Rows are one point carried round by a steady rotation, each followed by how many steps it has turned.
The counts run from 0 to 116.
[130 133 146 132 183  96 126 130 123 162 133 137  76 113 101  43  87 108
 139  98 100 150 120 138 130 161 156 118 141 119 118 150 111  95 144 107
 122 140 141 122 137 103 144 168 175 124]
102
[110 147 119 150 124  75 132 117 106 149 128 128  92 138  95  70  64 101
 135 103 130  99  98 118 144 179 145 175 114 119 121 139  92 131 143 118
 108 121 158 157 141 120 127 136 193 124]
15
[152 166 123 155 102 130 141 126  73 155 150 111 102 143 114 115 109  97
 121 110 112 122 120 128 109 163 134 107 101 108 111 135  99 124 145  78
  98 122 136 163 103 109 126 116 215 141]
99
[134 169 150 160 146 139 133 166 106 155 150 114 119 105  72  66 105 112
 188 118 119 115 103 174 125 135 113 137 123 149  97 122 158  90 155 108
 151 133 162 140 171  99 134 141 174 112]
63
[114 119 111 128 124 129 181 138 100 132 164 111  87  95 105  85 121  45
 150 106  78 147 143 149  98 148 111 136 108  98 136 124 104  96 163 107
 176 143 122 120 128 122 121 126 152 124]
96
[ 94 131 125 156 128 108 178 143  96 142 161 107  91 161 116  86 121  56
 142 105 157 131 114 108 115 166 119 174  91 114 144 138 117 113 171 147
 159 121 113 128 148 133 111 119 164 161]
27
[ 79 166 117 149 128 127 182 115  89 140 158  91 152  77  72 110  73 127
 137  70 123 138 135 152 150 115 134 123 121 134 131 130 125 143 135 117
  64 171 159 133 121 127 123 135 154 134]
70
[ 99 124 131 158 124  86 153 162 114 139 115 146 118 151 134  59  99  99
 139  65 143 138 138 106 142 176 138 142 129 111 125 169  98 123 139 119
  96 167 104 110  99 121 123 144 164 135]
106
[ 83 163 147 154 135 144 173 194 106 141 152 143 164 112  94  85  97 105
 183  85 150 130 124 163 112 134 107 129 117 131 146 127 177  90 142 123
 100 162 133  93 127 111 122 151 139 136]
58
[138 143 102 142 143 117 184 136 125 158 160 101 109 154 118  81 117  55
 140 104 120 152 154 133  73 140 101 131 112 105 141 142 155 114 162 136
 167 124  96 114 133 113 105 144 192 135]
113
[127 133 113 129 103 101 156 115 101 145 157  77  77 140 108 108 104  66
 118 104  99 144 152 118 119 169 133 128 113 102 124 127  88 156 159 115
 108 125 121 154 115 100 112 128 204 130]
100
[134 148 135 134 168 139 135 117 111 153 148 144  90 114 100  73  95 129
 122  90  89 151 107 164 115 148 151  67 148 116 122 150  96 100 143  98
  95 131 154 120 101 117 129 139 190 137]
103
[113 147 108 172 139 139 132 152  98 142 116 107 126 128 125  37 126  79
 140  88  99 141 104 149 149 103 138 109 155  96 133 162  92 126 152  95
 156 139 150 108  83 106 109 130 152 158]
90
[121 139 145 125 118 105 155 161  89 133 167 145 101  80  90  86  91  77
 163  84 108 129 134 150  89 157 120 133 105 107 121 124 128  76 129 105
 150 123 142 143 126 116 143 165 156 115]
97
[118 145 132 169 141 125 192 149  88 124 151  85 116  99 103  78 125  72
 146  98 119 145 128 132 122 160  80 163  94 157 117 111 115  94 158 128
 157 128 127 139 129  87 125 153 140 135]
79
[ 70 154 137 154 119 126 166 151  99 117 136 111 146 118  94  96  89 134
 163  81 128 125 112 124 170 144 129 164 124 139 119 145  91 148 153 114
  58 163 161 127 122 118 127 133 161 129]
71
[137 133 169 144 136 132 179 188 121 131 164 127 104 119  96  82  98  92
 174 128 127 160 132 126 120 154 118 184 120 109 137 124 149 106 160 103
 153 107 113 108 179 114 146 156 174 133]
45
[150 151 127 150 138 110 137 112 119 192 141  92  95 116 123  48  79 103
 139 128 128 166 137 148 141 118 154  82 129 102 145 147 119 145 142 114
 139  98 131 114 121 122 116 147 183 166]
34
[122 127 114 158 165 177 164 144 133 141 140  99 135 143 107  64 115 106
 152 121 104 171 119 171 153 124  92 120 152 109 162 143 131 152 180 113
 121 170 122  89 132 122  90 112 170 159]
56
[ 62 155 157 132 108 111 143 177  67 154 174 148 110 154 136 107 102  96
 172  74 128 109 100 118  90 124 141 148 117 117 139 123 129 104 161 112
 106 161 139 133 120 108 102 143 155 123]
93
[ 80 129 116 126 127  98 165 136  96 119 153 126 129 133 114 103  81  99
 130  71 132 151 156 119 105 173 138 135 121 100 145 160  96 141 146 130
  60 156 116 109  91 130 119 138 184 128]
105
[137 152 116 140 142 142 161 104 110 167 145  82 127  72 101  79  77 135
 145 102  86 148 123 173 146 103 114  88 122 134 151 114 127 141 140  90
 102 159 163 136 109 118 110 130 156 123]
69
[ 69 161 142 124 126 135 153 171  91 125 150 172 140 143  79 104 109  90
 144  61 166 131 120 136  93 150 134 157 130  97 124 163 137 105 147 141
 130 158 137 123 132 121 130 129 180 145]
110
[129 166 112 157 162 110 138 107  90 156 145  81 111 123 124  67  95 122
 140  98 113 143 105 156 110 131 147  53 114 150 139 138 123 120 141 108
  93 118 138 121  65 115 103 153 156 134]
86
[100 175 135 179 141 116 157 149  99 176 141 151 123 159 119  87 119 117
 150  68 134 119  82 158  94 110 126 126 143 128 135 141 146  94 136 115
 138 133 167 138 112  99  95 149 168 123]
7
[134 120 120 142 162 119 172 105 119 147 145 102  94 109 106  61  90 102
 116 114  83 163 107 159 118 129 136 109 145 108 154 139  92 143 142 110
 136  94 160 130 112 120 120 127 199 132]
17
[122 132  98 164 134 143 150 132  86 147 150  95  85 136 136  99 142  52
 150  99  90 116 124 140 118 135 118 130 107 103 132 139  95 120 170  96
 161 148 125 121 124 125 114  90 185 139]
95
[113 157 142 155 114 146 133 182  88 132 129 163 120 177 115  88 130 103
 156  88 153 122  96 131 104 174 124 155 154  94 111 149 127 115 151 128
 132 143 127 114 119 115 121 110 211 129]
111
[ 94 154 146 183 118 104 148 136 104 152 127 159 101 158 140  82  84 138
 136  91 145 121  81 128 132 172 144 118 130 117 146 151  87 124 152 108
  76 129 145 122  98 136  89 111 183 132]
20
[168 166 171 154 161 130 141 180 111 178 152 141 107 134 100  91  81 114
 165 107 138 142 124 140 109 153 116 118 124 124 131 121 164  89 145  85
 132 105 123 125 168 118 134 140 192 131]
46
[102 144 101 124 149 119 149 116  78  97 147  63 107 103  88  74 115  89
 132 124 108 126 108 125 134 165 123 148 105 133 124 124  96 144 164 141
 108 130 137 150 122 117 121 115 191 134]
83
[125 119 105 175 122 127 163 109 106 169 126 136 110 150 144  69 107 109
 134  99 119 158 102 124 147 151 125 117 136  96 173 150  94 164 153 110
 110 141 128 115  81 126  75 114 178 160]
21
[125 144 120 165 142  86 142 147 135 153 128  82  97 116 102  55  89 115
 170 130 103 107 121 142 177 176 118 160 126 153 111 139 117 121 158 121
  98 141 122 126 143 117 136 154 148 107]
67
[ 75 138 145 138 108 138 129 168 108 149 147 155 108 137 118  71  82 138
 172 117 134 126 105 147 144 148 166 138 138  88 154 158 114 153 159  99
  86 149 150  77 120 141 119 112 181 142]
37
[ 95 133 132 136 169 100 193 101 109 140 163 110 112  98  92  90  71 115
 129  94 108 169 122 163  97 138 144 122 121 120 156 139 105 127 130 134
  98 101 152 112 108 132 125 137 172 138]
18
[136 151 100 157 160 119 176  92 135 146 150  67 118 123 106  67 111  97
 122 114  91 157 126 166 103 159 111  94 130 147 129 143 109 119 150 138
 113 132 127 111  89 104 105 147 172 119]
0
[102 159 112 132  99 131 154 118  73 125 153 108 113  95  76  94  91  90
 135 136 180 133 144 155 119 167 143 127  76  99 134 132 115 128 146 140
 103 110 138 141 119 155 145 107 199 148]
31
[ 69 151 146 149 155  89 182 127 110 134 141 152 106 120 108  88  69 134
 137  83 137 145 115 138 115 171 154 131 124 128 143 147 102 102 134 127
  69 121 155 119  96 128 127 128 160 126]
19
[144 160 141 159 145 156 184 121 123 150 159  84 132 108  94  87  83 134
 111 120 127 183 147 173 138 146 106  81 120 140 140 137 124 143 139 121
  82 136 144 107 124 103 121 144 174 154]
52
